128 stands for zero in the data rows.
Here are some points:
[173 143 201 189  89 149 202 168 120 216 204 219 103  53 135 147  55   0
 119 165  58 112 121 161 128]
[125 137 113 144 123 137  87 118 139 111 106  68 110 118  96 107 117  69
 146 173  71  82 129 150 133]
[132 126 187 108 179  92 155 176 112 194 157  72 120 130 136  93  70 103
 144 162 118 148 188 207 181]
[118  87 109 121 108 101 109 145  75 137 149 125 125 146 171 140 117  49
 103 120 182  91 115 151  99]
[183 125 152 125 147  66  96 119 114 109 112  84  84 117 151 140 120 110
  98 112  68  91 119 101 122]
[129 123 166 186 144 128 174 125 157 159 150  81  91 130 133 127  68  39
 116 158  91 119 127 135 104]
[123 111 150 161 108 133 160 136 121 110 159 130 134 121 145 128 116 151
 132 131 149 131 133 122 116]
[138 147 102  86 139 157  94 151 114 103 105 138 135 222 158 137 144 128
 123 138 153 179 152 122  96]
[ 68 144  54 111 116 158 175 120 153  81  98 126 161 212  96  79 168 246
 147 132 165 187 149 151  80]
[157 106  90 128 148  98 121 142 103 162 159 127 140 152 146 119  73  27
 148 192 124 176 181 143 136]
[123 153 167 149 114 103 166 152 145 185 131 110 136  78  82 123 158  47
  78 147  91 100 137 179  98]
[175 136 114 133 133 111 154 122 130 108 115 110 101  98 127 120 125 140
 108 154  91  93  88 119 123]
[138 139 128 161 103 124 182  81 165  42  77  83 120 140 152 127 163 196
 101  85  87  84  70  48  94]
[ 71 111 128 202  52 155 132 165 164 108 119 162 163 130  76 174 111  81
 123 161 139 139 203 177 128]
[122 158 146  55  99 104 138 152  76  98 113 126 141 103 124 135 168 128
  89 110 201 116 114 121 159]
[ 92 127 140 175 153 110 104 146 129 195 151 148 166 116  62 105  91 122
 143 132 155 168 180 198 135]
[140 129 162 163 141  58 137 161 109 151 156  66 102  92 127 127  73 112
 137  98 121 114 159 158 115]
[119 134 109 134 109 162  99 145  89  47 140 183 134 120 115 195 189 192
 107  71 147  77  31  70 118]
[ 86 163 133 157  89 125 104 156 114 155 139 142 152  97  76 133  92  71
 117 147  84 146 181 133 160]
[121 110 142 136 136 129 137 123 156 146 130 104 103  91 131 159 126  44
 116 137 134  83  96 142 164]
[147 174 128  91 125 163 108  78 155  79 147 153  66  86 150 123 161 132
 126 145 146 121  35  48 119]
[114 159 111 113 123 129  77 173 127 174 160 174 136 136 130 150  58 119
 135 192 156 151 178 156 123]
[ 85 147 141  70 125 148 144 110  81 172 147 149 130 143 106 178 114  75
 147 171 155 159 143 147 180]
[127 148 165 163 135  77 180 152 139 127 125 131 120  99 134 186  89 121
  87 122 119  99 101 133 119]
[120 147  64 106  97 166  90 119 161  55  74 152 151 144 115 155 215 255
 107  97 171 178  96 126  83]
[ 93  87 127 151 143 129 121  98 133  73 145 150 162 186 146 127  92 255
 147 108 193 181 150 139 111]
[172 163 208  64 130 101 151 143 145 156 132 100  73  92 164 125 119 115
 104 132 122 120 125 101 137]
[118  76 105 100 118  90 136 152 107  81 146 137 165 121 176 127 176 213
 117  86 170 171 115 122 103]
[123  62 142 116 157 132 117 162 137 165 123 182 122 122  72 140 117 180
 163  95 187 180 133 148 125]
[160  90 122 204 146 114  98  77 142 154 171 132 145 138 126  84  91 155
 149 102 158 137 178 109 153]
[135 137  94  98 143 157 114 108 160 111 131 109 124 150 161 122 156 147
 123 146 160 122  87  83 106]
[110 104  43 105 145 132  41  99 106 164 138  81 165 203 125 104  91 180
 168 141 208 233 194 128 164]
[167 114  96 137  93 171  63 144 122 151 180 193 214 138  81 135 142 140
 144 122 130 143 148 113 138]
[128 122 107 101  92 142  61 175  95 161 148 104 119 163 135 170 134 100
 129 146 120 117 131 154 134]
[157 159 145 139 163 133 161 127 151 182 108  65 111 110  92 116  98  65
 151 139  55 109 144 144 141]
[155 154 132 180 164 128 178  78 179  99  89  43 107 121 134  94 105 170
 118  88  87 160 142 147 128]
[111 114 132 130 123 117 100 202  62 170 161 181 142 157 121 157  57  87
 103 163 183 148 139 179 136]
[141 165 132 148 100  95 155 127 175 127 151 102 108 118 128  99 138 146
 128 133 158 104  88  73 125]
[ 37 159  98 120  84 137 136 152 159 101  74 147 158 158 118 161 234 255
 105 111 197 152 149 138 105]
[173 124 153 134 127  70 108 101 111 140 108 106 108 101 150 145 132  65
 135 130  75 103 105 108 126]
Then 16 other points, each followed by its number:
[147 120 130 140 121 115 112 122 113 147 130 170  61 146 135 133  89 120
 172 153  93 113  78 117  87] 0
[135 172  46  87 152 205 127  91 157 141 118 123 159 156 126 143 148 217
 129 117 141 207 124 121 124] 1
[137 141 110 177 147 190 175 135 125 117 129 212 152 134 123 137 147 233
 179 110 172 181 150 109 122] 2
[162 116 149 165 145  96 149 117 152 189 157  81 149 122 138  57  60  47
 156 155  84 120 166 130 148] 3
[142 192 152 137 131  78 204 145 117 119 112 158 101  80 154 155 101  79
  52 117  71  88  94 117 149] 4
[136 114 110  88 135 105 130  98 130  52 105  75  81 147 156 106 167 146
 112 132 133 103 133 119 162] 5
[ 98  82  86 176 127 181 141 108 203 151 111 113 171 165 124 100  98 149
 160 144 132 130 135 140  90] 6
[189 135  80 121 138 159 117 133 115 125  90 142 104 148 111 153 149 100
 170  99  89 111 143 120 140] 7
[ 79 104 170  81 146 105 130 139 126  74 137 168 121  68 135  75 206  56
  90  91 124  82 103 123 116] 8
[105 149 147 105 136 115 160 149  81 145 133 147 111  74 169 120 120  62
 145 157 113  87 123 139 161] 9
[100  74  88 134 116 141 145 125 175 114  97  99 146 185 120 116 137 181
 130  94 132 125 156 168 125] 10
[142 162 172 115 123 120 132 150 123 138 127 129 129 101 109 152 135  70
 105 111  69  95 150 142 141] 11
[159 141 167 139 145  92 124 127  99 133 139 110 109 128 156 128  69 108
 119 130 143  98 134  92 148] 12
[ 98 124 145 116 109 154  49 121  87 117 162 149 159 161 123 206 146 152
 110  91 169 155 100  78 150] 13
[146 118  67 114 113 132  99 133 104 117 125 167 190 216 140 125 154 216
 137 137 213 137 101 102 117] 14
[ 82 102 158  72 149 140 135 139  89 174 122 176 125 134 151 128  84  18
 122 181 172 144 164 179 142] 15
Which two of these numbered points are nearest to each point below, looking only along the 6 directions in which the first points spread most? Their numbers follow each, nearest first.
[141 127 166 128 108 147  82  97 156 169 134  97  90  95 140 133 132  93
 134 140 125 108  97 115 117] > 0 7
[107 145 103  86 107  75 141 139 118  93 112 117 127 107 117 131 208 105
 105  64  94 110 112  90 110] > 8 5
[147 158 160 125 127  58 134  94 126 134 121 103  59  53 132 104 134  38
 119 130  86  72  73  90 130] > 4 11
[134 158 131 109 114 133 180 149 119 160 130 142 156  75 102 129 138  43
 136 133  31 106 147 166 116] > 11 9
[126 120  92  93 179 162 132 119 134 177 130 126 158 150  85  87  88 130
 156 162 165 172 233 152 141] > 6 10
[146 104  87 129 122 162 107  97 129 115 109  45 135 152  95 108 104  68
 119 108 126 155 135 136 105] > 7 6
[142 123  83  83 149 108 142 109 166  69  68 130 112 112 130 119 191 171
 124  62  62 113  67  92 108] > 5 8
[144 121 112 148 147 182  79 174 110 130 173 178 156 167 152 102 104 162
 166 176 160 166 153 162 121] > 13 14
[160  86 160 153 173 111 144  71 157 181 169  72 122  79 130  79  59  62
 146 186  87 115 142 127 130] > 3 12
[124  91 142  85 128 105  53 159  99 196 165 141 125 136 150 132  61   0
 111 195 159 139 203 138 136] > 15 9
[103  86 140 131 158  91 111 161 106 172 159 128 147 142 145 130  88  78
 129 200 202 161 203 120 154] > 15 12
[152 109 159 118 107 116 149  93 140 133 145 110  83 148 136  89  76  51
 143 130  93 141 141 121 128] > 12 3
[134  41 121  80  86 144 138 129 101 139 147 146 111 130 180  99 165  40
  93 146 102  95 103 143 129] > 9 0
[142 126 162 112 143 113 138 121 134 120 121 131 118 100 137 116 141 112
 115 132 123 142 123 148 127] > 12 0
[137 158 125 116 126 124 168 129 177 147 143 210 175 129 105 173 112 226
 128 108 231 175 148 106 159] > 2 14
[165 148 172 122 137 107 138 108 168 127 141  68  99 120 140 132 118 132
  97  65 141  88  99  58 193] > 12 5
[ 54  82 134 128 110 148  95 174 127 158 170 126 184 226 109 186  89 106
 123 153 195 181 207 174 144] > 15 10
[140  82 158 164 157 173 158 146  93 226 187 140 159 110 114  50  35   0
 177 177  99 171 218 157 130] > 3 15
[132  89 136 136 153  92 140 130 168 128 111 109 109 135 150 128 128 216
 120  95 167 133 145 165  97] > 10 2
[131 149 158 125 126  89 126 123 123  85 124 199 131 116 150 177 159 184
  84  95 154 110  51  91 153] > 8 13
[157 126 161 181 121 121 140 158 127 177 128 132 121  94 112 185 119 108
 104 103  51  71 165 190 121] > 11 9
[109 152  82 102  97 165 110  93 154  44 116 136 116 182 136 109 195 197
 155  84 149 134  16  56 117] > 1 14
[123 104 148 111 133 127 165 122 140 148 111  84  97  91 127  69 135  65
 165 151  43  96 109 149 109] > 11 9
[168 228 103 117 127 117 136 154 106 104 118 147  31 148 167 147 158 154
 146  85 131  65  56  75 154] > 8 5
